In the rows, 128 means zero.
Rotation paths and how fast each direction turns (deg/step)
Each turn is a multiple of 5 degrees from 10 to 175, or 0.
Each row of a path follows its step; steps can be skipped.
path 1
step 3: [118 138 132 140 121 121 130 140 131 135 131 126 134 125 131 126 124 119
 124 122 125 129 124 119 131 135 131 121 127 131 125 140 125 138 131 129
 120 135 135 123 120 114 125 122 117 123 136 131 130 127 133 132 135 122]
step 4: [128 127 128 131 120 129 131 142 117 126 120 129 138 125 129 122 141 127
 128 122 126 134 115 132 137 131 119 134 123 120 120 125 131 130 136 118
 125 127 123 124 129 118 128 124 137 134 121 132 131 137 128 122 140 126]
step 5: [133 135 133 128 125 127 122 130 133 126 129 129 138 123 121 127 138 125
 131 132 118 124 123 124 128 134 120 119 131 132 138 133 127 129 122 122
 125 133 122 118 132 119 119 132 120 138 132 135 115 132 132 138 133 113]
step 7: [122 128 128 136 116 124 130 123 126 124 120 135 147 127 125 127 127 132
 129 129 132 129 118 125 130 127 117 129 128 128 120 133 116 130 130 125
 120 127 124 127 128 122 117 137 140 137 138 130 121 131 136 122 127 122]
step 8: [127 128 130 134 137 114 129 143 134 125 131 129 131 129 138 132 137 129
 138 123 127 123 129 118 144 129 129 126 123 130 131 134 125 132 122 123
 125 132 127 123 127 120 118 138 122 137 129 137 125 120 130 130 135 130]
step 9: [124 134 125 124 130 133 128 134 115 125 125 134 136 128 127 118 129 126
 142 131 129 130 118 125 127 128 121 126 125 116 123 140 119 133 129 131
 121 131 129 114 130 109 125 127 136 129 129 122 134 125 124 134 130 133]
step 10: [119 138 134 132 119 127 127 135 128 139 122 134 139 115 130 125 128 127
 132 119 121 137 125 115 136 124 126 121 128 139 123 117 120 130 131 120
 126 125 127 121 131 124 115 135 122 128 135 132 123 128 123 132 131 124]
step 11: [124 136 134 142 132 120 131 140 125 132 129 129 129 119 123 128 141 123
 138 125 121 129 119 126 134 126 127 138 134 117 128 142 130 133 127 127
 134 127 125 124 126 118 128 121 129 130 133 137 139 127 137 128 131 122]
step 12: [120 132 132 127 114 126 130 138 126 120 115 134 138 124 132 121 128 131
 121 129 124 128 121 126 129 141 117 115 125 124 124 127 128 133 121 128
 120 132 119 122 117 115 124 123 128 128 124 127 126 129 131 134 130 120]
Directions:
[129 128 128 127 124 127 128 129 130 129 128 129 131 130 128 128 126 129
 128 130 123 130 128 128 128 126 128 124 126 134 129 130 127 127 126 128
 127 130 129 131 127 127 129 127 127 128 127 127 126 127 130 130 125 128] => 155
path 2
step 0: [121 124 136 130 137 127 124 138 129 132 134 127 128 127 121 136 133 130
 123 138 139 125 127 129 140 121 130 140 132 126 127 120 124 127 130 138
 132 126 131 133 137 118 125 129 120 126 124 125 122 129 122 144 127 127]
step 1: [131 134 139 131 110 119 133 130 127 123 127 120 127 127 134 133 130 132
 126 125 125 129 146 126 135 127 131 128 132 132 131 124 120 130 113 127
 122 135 131 133 124 126 116 135 126 129 129 125 135 125 134 134 124 130]
step 2: [121 131 129 137 137 122 125 141 123 127 137 127 125 137 122 128 122 128
 129 133 122 122 127 123 125 120 125 132 131 124 131 121 130 144 120 134
 121 123 136 127 134 120 127 129 131 131 137 136 126 122 117 128 122 127]
step 3: [127 127 145 116 129 128 128 135 132 131 131 127 122 137 124 130 125 130
 124 136 119 131 140 134 132 130 117 131 125 132 124 133 125 127 120 127
 129 129 131 138 127 126 122 127 121 129 114 127 118 130 135 137 121 126]
step 4: [131 135 129 131 119 123 131 126 126 121 129 123 124 136 116 132 128 130
 127 135 128 124 122 118 121 112 131 136 133 126 138 127 133 128 123 132
 121 134 124 123 127 133 115 138 130 132 129 137 130 126 134 135 120 124]
step 5: [121 122 131 130 135 126 123 145 138 121 135 130 116 126 130 131 116 130
 120 135 129 125 136 129 130 120 126 136 128 139 133 116 129 125 126 125
 125 122 129 122 135 127 127 119 131 126 119 123 123 123 129 132 125 134]
step 8: [119 126 138 132 133 120 128 134 128 141 138 119 124 130 112 139 128 129
 129 131 119 129 131 119 123 122 126 131 126 136 126 126 125 131 120 118
 132 125 131 133 123 125 132 122 133 128 126 126 113 129 125 130 128 129]
step 10: [128 132 125 136 128 116 133 142 130 119 130 114 126 127 122 129 125 123
 129 129 122 113 126 119 129 120 123 142 130 133 125 119 125 120 125 129
 122 131 128 126 127 132 126 120 132 123 128 127 125 138 133 133 129 131]
step 11: [125 121 136 127 127 130 125 134 131 136 120 125 117 137 134 142 126 136
 122 137 128 126 125 126 138 123 135 122 135 137 133 125 128 136 121 126
 121 129 121 132 126 117 122 118 129 129 123 127 124 128 118 133 132 126]
Directions:
[125 130 126 129 127 127 127 128 126 130 129 128 126 127 133 127 127 127
 130 129 127 128 128 131 130 126 127 124 132 131 128 126 127 128 128 128
 130 130 128 131 128 126 129 129 126 125 132 129 130 128 127 127 128 129] => 70
[126 132 128 127 131 129 126 129 128 128 130 132 130 131 129 130 126 129
 127 126 128 127 126 125 125 126 129 126 129 128 127 127 124 127 126 127
 127 126 129 128 130 127 131 125 128 127 126 127 127 128 128 129 131 130] => 130
[127 123 130 127 129 132 127 128 126 130 126 129 127 129 127 129 126 129
 130 131 127 128 130 131 128 126 129 127 128 126 126 126 129 129 130 128
 131 126 131 130 129 129 128 127 130 131 129 127 127 129 128 130 131 129] => 125
[131 128 125 128 126 127 125 127 128 129 131 126 128 125 126 127 128 128
 128 126 131 128 131 130 129 125 130 128 127 128 131 125 126 127 127 126
 128 127 132 129 130 131 129 128 130 128 126 128 130 126 126 127 127 129] => 90
path 3
step 0: [128 119 123 123 130 123 135 124 135 123 132 132 124 134 117 119 129 129
 132 125 121 119 123 128 123 122 124 128 122 122 126 141 127 126 117 142
 124 130 133 132 136 130 123 128 126 119 118 128 131 135 143 127 141 118]
step 1: [112 130 146 137 118 133 126 133 128 128 130 138 118 123 130 138 129 130
 121 119 125 127 120 128 130 131 121 120 131 128 122 125 116 129 135 138
 130 137 123 131 137 126 121 120 124 127 125 121 134 132 134 130 130 125]
step 2: [113 140 126 129 131 128 121 121 125 128 133 129 132 128 143 127 123 130
 131 136 127 127 131 133 128 124 123 141 135 128 136 115 124 130 129 125
 123 136 121 129 134 144 118 131 120 140 136 128 122 133 123 123 126 129]
step 3: [129 134 130 134 129 123 132 126 114 125 123 116 134 138 127 121 120 126
 137 128 140 126 122 129 132 121 140 124 128 137 130 129 124 132 137 117
 128 123 129 127 127 129 131 126 139 131 129 117 116 129 117 124 117 125]
step 5: [131 124 125 135 122 126 126 124 139 115 126 117 124 119 118 131 128 134
 128 127 123 136 125 129 124 126 116 122 125 128 117 128 132 125 119 139
 136 131 133 128 126 130 129 132 126 110 126 120 132 129 136 133 128 113]
step 7: [119 131 125 127 113 131 128 125 118 121 132 123 130 134 141 135 130 127
 127 127 136 124 120 117 128 134 128 131 128 133 137 131 129 126 131 126
 127 126 123 135 131 141 116 131 130 140 133 134 126 128 125 109 134 122]
step 8: [122 138 133 116 134 119 134 130 125 130 126 128 141 129 122 119 123 132
 132 121 138 114 127 130 127 126 138 130 138 138 137 129 127 136 131 136
 128 124 131 133 130 131 122 123 143 127 123 121 129 122 123 126 128 138]
step 10: [131 137 122 131 124 137 121 128 136 125 125 121 121 130 122 131 122 132
 147 133 117 132 129 136 121 113 123 128 129 118 120 125 128 124 131 127
 138 134 128 119 124 127 124 123 128 113 135 130 129 129 128 136 133 129]
step 11: [131 132 122 146 118 141 117 121 130 130 126 139 128 130 127 128 130 124
 129 123 129 130 117 128 137 124 137 133 126 132 117 135 120 120 124 127
 122 128 131 129 132 128 131 140 122 127 131 134 134 131 117 125 131 118]
Directions:
[129 128 127 127 127 131 130 127 129 127 126 131 130 131 128 130 128 128
 127 128 129 126 125 126 126 126 130 130 125 128 132 133 127 127 129 128
 128 125 129 126 128 125 129 128 129 128 128 125 128 129 127 126 132 127] => 95
[129 128 128 128 129 132 129 128 126 130 128 131 127 129 130 129 129 127
 127 123 127 131 133 128 129 130 128 125 126 130 129 127 127 129 128 129
 124 130 125 127 128 130 130 129 128 129 127 128 130 128 124 129 130 128] => 145
[130 128 127 130 130 127 128 131 130 125 125 125 126 130 126 128 129 127
 129 131 127 124 130 130 129 129 128 128 127 133 131 129 130 129 127 127
 129 128 126 128 128 128 129 126 129 129 127 127 128 125 127 131 128 127] => 70
[130 124 126 128 131 128 129 126 126 128 128 129 128 130 127 127 128 128
 126 125 128 125 129 126 127 128 127 126 127 128 127 126 126 128 125 128
 130 128 132 130 129 129 127 125 130 127 129 127 124 124 128 127 128 130] => 80
[130 129 130 127 126 127 128 131 128 129 130 131 127 126 126 131 126 128
 131 129 127 129 129 128 129 128 130 127 128 131 126 126 128 127 132 128
 129 129 130 129 130 125 127 129 131 127 127 124 128 126 127 128 129 132] => 155
path 4
step 0: [127 132 127 127 144 134 113 131 131 124 131 122 130 124 135 130 122 124
 125 124 136 129 131 121 135 136 125 134 116 129 131 146 132 122 126 120
 128 124 128 126 131 122 129 127 140 128 135 123 130 103 126 131 130 125]
step 2: [132 123 122 131 128 134 123 124 133 136 130 121 126 122 129 125 127 149
 125 115 129 140 133 127 118 129 118 124 117 134 117 138 136 136 130 118
 126 127 127 127 124 127 124 130 130 128 145 123 134 122 126 134 128 116]
step 3: [122 120 123 129 133 136 134 122 111 126 125 120 121 124 127 129 123 138
 129 121 133 124 128 128 129 135 133 130 126 131 114 141 131 134 119 133
 123 137 131 131 135 117 119 135 119 126 144 136 130 133 129 131 135 116]
step 4: [118 119 117 136 125 131 135 125 124 131 125 131 134 124 117 125 135 137
 122 126 125 137 142 126 131 124 118 130 122 136 119 125 131 120 126 129
 125 146 129 118 128 112 124 121 122 118 130 136 130 125 126 134 133 120]
step 7: [137 138 117 137 114 125 125 122 120 132 130 122 139 129 123 131 118 125
 131 129 137 125 120 123 125 128 114 123 124 139 130 133 115 115 128 128
 121 124 137 126 120 134 119 117 127 131 130 131 120 129 123 127 124 125]
step 8: [147 124 117 137 129 131 126 126 124 125 121 122 129 127 142 127 128 124
 126 127 129 114 118 132 129 119 115 131 122 136 128 134 119 133 127 123
 137 119 139 117 133 121 124 130 124 129 133 129 116 118 129 130 126 132]
step 9: [129 135 123 134 109 132 135 131 113 127 133 133 124 118 124 124 133 131
 130 119 130 121 124 131 122 118 120 126 127 133 120 135 115 130 127 130
 140 126 138 119 130 134 120 142 123 127 117 123 123 129 125 126 133 131]
step 10: [135 120 132 134 124 141 113 132 121 129 134 128 122 121 125 126 133 128
 130 120 132 134 129 118 128 118 115 124 120 120 118 120 117 136 124 123
 142 125 133 127 122 124 125 133 122 124 129 132 118 131 136 135 120 132]
step 12: [135 128 123 127 128 135 133 127 127 129 129 135 129 124 116 129 130 124
 124 129 130 132 153 118 126 121 119 117 125 128 124 116 117 122 130 131
 135 120 124 136 127 125 128 125 142 124 123 135 130 119 140 130 127 138]
Directions:
[127 128 126 129 130 128 130 129 125 124 129 129 128 128 134 127 129 127
 128 129 131 126 129 132 128 127 132 126 127 125 127 129 127 128 128 128
 128 126 128 128 132 127 130 128 128 126 130 127 128 127 127 129 126 125] => 135
[127 131 129 127 127 128 129 130 124 126 127 128 128 131 127 130 125 128
 129 128 129 128 127 126 128 128 130 130 128 131 126 130 125 126 130 126
 128 129 127 130 128 129 127 130 127 130 129 127 130 134 128 124 129 128] => 175
path 5
step 0: [138 121 124 120 117 132 128 127 125 128 117 128 137 128 128 123 126 132
 131 136 129 133 122 136 126 127 132 121 140 128 136 127 127 133 108 124
 127 116 130 129 124 121 132 126 135 124 126 137 124 126 122 134 138 119]
step 2: [131 116 122 125 122 146 130 137 125 125 118 134 132 131 126 129 131 135
 125 124 133 131 130 126 128 123 134 123 131 123 126 135 138 124 134 129
 130 113 139 131 132 118 129 124 139 118 128 127 138 129 134 131 136 128]
step 3: [129 124 122 135 117 147 133 126 127 123 121 130 138 128 128 129 131 140
 125 120 125 126 134 126 115 129 112 120 128 123 136 131 131 134 127 126
 127 111 127 126 123 129 127 134 130 124 133 130 126 132 126 122 129 121]
step 5: [136 125 122 134 122 138 124 139 127 130 116 121 133 125 122 136 130 132
 128 114 134 129 122 132 125 126 127 125 135 132 133 106 132 132 125 131
 128 123 137 132 125 135 129 142 132 126 134 124 132 127 131 132 133 124]
step 6: [132 123 115 125 121 135 129 128 123 132 123 128 133 130 143 132 131 129
 120 124 133 134 129 122 127 125 130 124 129 127 138 124 129 130 125 129
 125 120 152 128 132 121 136 132 140 128 132 118 124 123 126 123 136 125]
step 7: [141 129 127 125 118 135 124 126 131 123 121 138 142 135 129 135 121 137
 125 118 123 125 129 121 117 130 125 126 128 125 142 126 125 136 133 128
 120 128 142 119 135 132 124 133 126 121 132 130 135 118 125 126 131 124]
step 8: [137 128 120 125 125 136 126 137 117 130 124 131 130 130 125 135 123 138
 139 122 119 129 134 118 122 125 127 116 136 120 137 127 134 120 129 127
 125 135 140 122 129 127 138 127 127 134 137 136 131 134 128 131 141 128]
step 9: [136 122 131 135 126 148 130 135 134 131 127 130 133 131 134 134 128 139
 129 114 132 127 132 127 113 123 127 119 132 128 124 117 122 128 120 133
 133 137 138 124 131 131 127 131 131 137 129 133 121 133 129 126 134 131]
step 12: [148 125 121 127 120 132 131 118 123 126 121 122 129 131 132 128 119 130
 127 133 122 127 130 132 126 121 128 118 145 129 130 129 132 133 123 127
 122 137 144 127 125 130 129 120 135 141 130 131 127 129 135 129 135 129]
Directions:
[126 129 130 125 130 126 129 130 128 133 127 132 129 130 126 128 130 129
 128 126 128 129 130 127 127 125 130 128 130 125 129 131 128 130 126 128
 127 130 128 126 129 125 128 127 128 126 129 132 130 127 126 128 128 127] => 55
path 6
step 0: [120 130 137 113 133 131 137 129 134 133 125 128 142 138 137 122 124 127
 135 117 129 136 126 130 133 129 126 126 134 131 126 127 140 129 128 120
 132 115 130 137 123 133 123 119 131 139 126 140 120 127 117 132 125 141]
step 1: [132 132 131 138 133 134 142 129 126 120 140 129 126 123 131 123 130 132
 123 128 124 113 108 120 126 121 121 126 138 129 131 126 122 124 133 127
 120 111 116 116 131 122 134 128 122 125 126 138 128 132 127 124 130 124]
step 3: [126 146 133 126 139 127 136 135 128 136 124 132 137 119 124 124 123 128
 118 119 124 145 120 126 132 125 126 118 129 121 122 133 122 137 119 123
 143 133 126 136 128 133 132 126 132 126 128 135 123 130 135 117 128 123]
step 4: [134 136 124 128 132 125 134 124 128 114 116 131 121 127 125 122 120 130
 119 120 132 110 129 137 122 120 140 135 128 129 134 127 119 129 119 123
 123 123 122 122 119 117 126 126 135 126 133 129 129 137 128 132 134 141]
step 5: [117 123 127 123 147 126 123 135 129 136 138 127 133 121 127 127 125 119
 139 140 127 126 130 134 124 122 122 133 118 133 139 120 131 134 121 123
 124 130 129 134 124 132 133 121 124 121 133 141 139 133 127 135 116 127]
step 8: [135 135 133 133 133 123 123 119 131 124 138 138 127 111 126 132 125 128
 127 130 133 128 123 113 128 141 123 144 130 127 123 123 129 140 121 122
 128 121 132 136 133 127 131 131 131 125 125 131 142 126 135 135 115 123]
step 10: [125 134 125 136 132 137 130 120 119 116 133 134 140 136 127 122 129 134
 124 124 125 129 144 139 128 128 118 135 134 128 132 119 124 128 131 135
 134 134 116 127 128 128 129 128 130 121 140 136 133 138 130 115 118 118]
step 11: [115 130 139 125 121 124 122 134 127 115 128 141 121 125 132 130 124 120
 132 128 144 117 134 124 135 127 117 143 125 127 133 129 135 136 126 129
 127 124 138 133 122 130 126 131 131 137 123 132 113 130 133 126 127 137]
step 12: [114 118 123 124 140 131 136 128 135 131 128 120 128 126 123 127 118 136
 129 117 121 130 116 131 135 130 118 134 135 131 122 135 127 116 130 131
 119 127 135 135 137 129 142 121 130 124 120 135 127 129 116 117 125 131]
Directions:
[125 124 127 130 129 125 127 130 127 128 129 131 125 126 129 129 129 127
 130 127 129 128 125 126 126 130 129 130 126 129 130 128 128 128 124 129
 124 127 128 128 129 125 125 126 126 125 127 126 127 127 126 127 126 126] => 110
[129 129 127 128 126 131 126 127 127 131 129 129 124 128 129 130 130 129
 127 131 129 126 128 127 130 127 130 127 131 131 131 125 129 132 127 128
 128 130 129 129 127 130 129 128 131 126 130 130 127 126 127 128 124 129] => 125
[130 128 132 128 126 129 124 127 127 126 127 127 128 130 126 129 129 129
 129 130 129 130 129 128 128 129 127 128 124 128 129 130 129 130 128 126
 126 127 129 131 128 128 127 128 127 124 127 133 128 132 129 130 130 126] => 125
[127 127 127 130 126 128 126 130 128 130 131 126 126 127 129 129 125 130
 128 128 126 131 130 130 125 129 129 131 129 129 127 127 129 129 128 125
 131 128 129 125 128 127 124 129 129 128 128 129 132 127 128 132 129 128] => 35
[128 126 128 129 125 131 133 128 127 127 128 127 128 127 125 125 126 131
 129 128 129 131 126 129 129 125 130 126 130 127 129 130 127 128 129 128
 126 128 129 126 129 126 126 128 133 126 129 127 126 129 125 128 127 127] => 125
path 7
step 0: [137 133 126 133 139 134 118 137 134 121 117 132 128 130 135 133 143 122
 128 126 127 127 125 117 122 140 131 133 134 130 123 123 126 131 132 147
 119 123 126 121 122 120 134 137 135 128 132 121 131 130 121 131 130 132]
step 1: [146 115 132 139 138 131 128 126 135 141 130 131 135 118 133 126 130 124
 124 131 133 127 128 126 118 134 131 130 124 127 125 115 126 115 139 125
 127 128 140 138 134 133 136 135 121 126 128 119 137 135 126 127 125 128]
step 2: [127 131 125 129 128 121 124 125 126 117 134 125 144 115 129 127 118 124
 134 120 130 122 127 119 118 135 128 125 125 129 127 124 115 114 124 125
 120 122 128 131 131 145 115 118 125 129 127 119 128 122 124 130 128 138]
step 6: [132 128 136 125 129 134 126 124 127 131 134 117 116 121 132 134 132 136
 126 118 141 130 132 118 128 139 126 129 123 115 121 124 123 123 129 129
 119 120 138 125 130 116 119 133 130 136 130 113 121 129 133 131 136 142]
step 7: [129 116 128 131 139 130 140 127 141 113 129 136 122 134 124 133 132 126
 125 124 134 122 127 120 124 123 120 130 131 133 127 126 111 119 131 119
 125 118 134 131 120 126 133 129 122 140 116 125 137 123 130 125 134 134]
step 8: [127 127 126 142 124 131 134 123 124 118 123 121 129 127 133 123 136 135
 126 130 122 123 116 136 122 133 136 123 132 136 119 130 124 119 134 127
 122 121 116 129 131 136 125 140 136 124 111 114 134 123 123 126 126 126]
step 9: [123 129 138 130 119 132 110 126 122 138 124 127 128 117 134 127 131 118
 125 129 134 132 122 128 128 144 128 130 137 127 119 123 130 126 128 124
 123 127 133 116 130 126 127 131 135 147 123 115 137 125 130 129 135 133]
step 11: [139 122 119 124 129 133 126 134 136 113 119 117 123 125 126 124 124 127
 129 122 138 121 119 123 120 124 131 126 127 129 117 123 124 128 132 131
 121 129 116 147 130 136 122 137 136 128 124 117 126 128 128 139 126 127]
step 12: [133 117 128 130 120 133 119 138 128 132 128 136 129 135 125 133 135 113
 131 121 119 122 130 125 132 134 140 132 119 127 120 120 123 118 128 128
 117 121 131 118 128 129 121 137 129 142 127 114 133 127 127 134 123 123]
Directions:
[129 128 129 128 129 130 126 128 125 131 126 125 131 130 130 133 127 129
 128 130 127 128 130 128 129 124 127 127 128 127 127 128 130 127 126 126
 126 129 129 128 128 130 129 128 127 128 125 124 129 126 124 128 124 126] => 100
[127 128 128 127 128 130 127 130 131 126 128 131 127 130 128 128 129 126
 130 127 131 127 128 126 128 129 124 132 133 128 129 127 129 129 126 126
 128 130 125 125 131 131 130 126 128 128 129 127 131 127 129 128 126 128] => 160
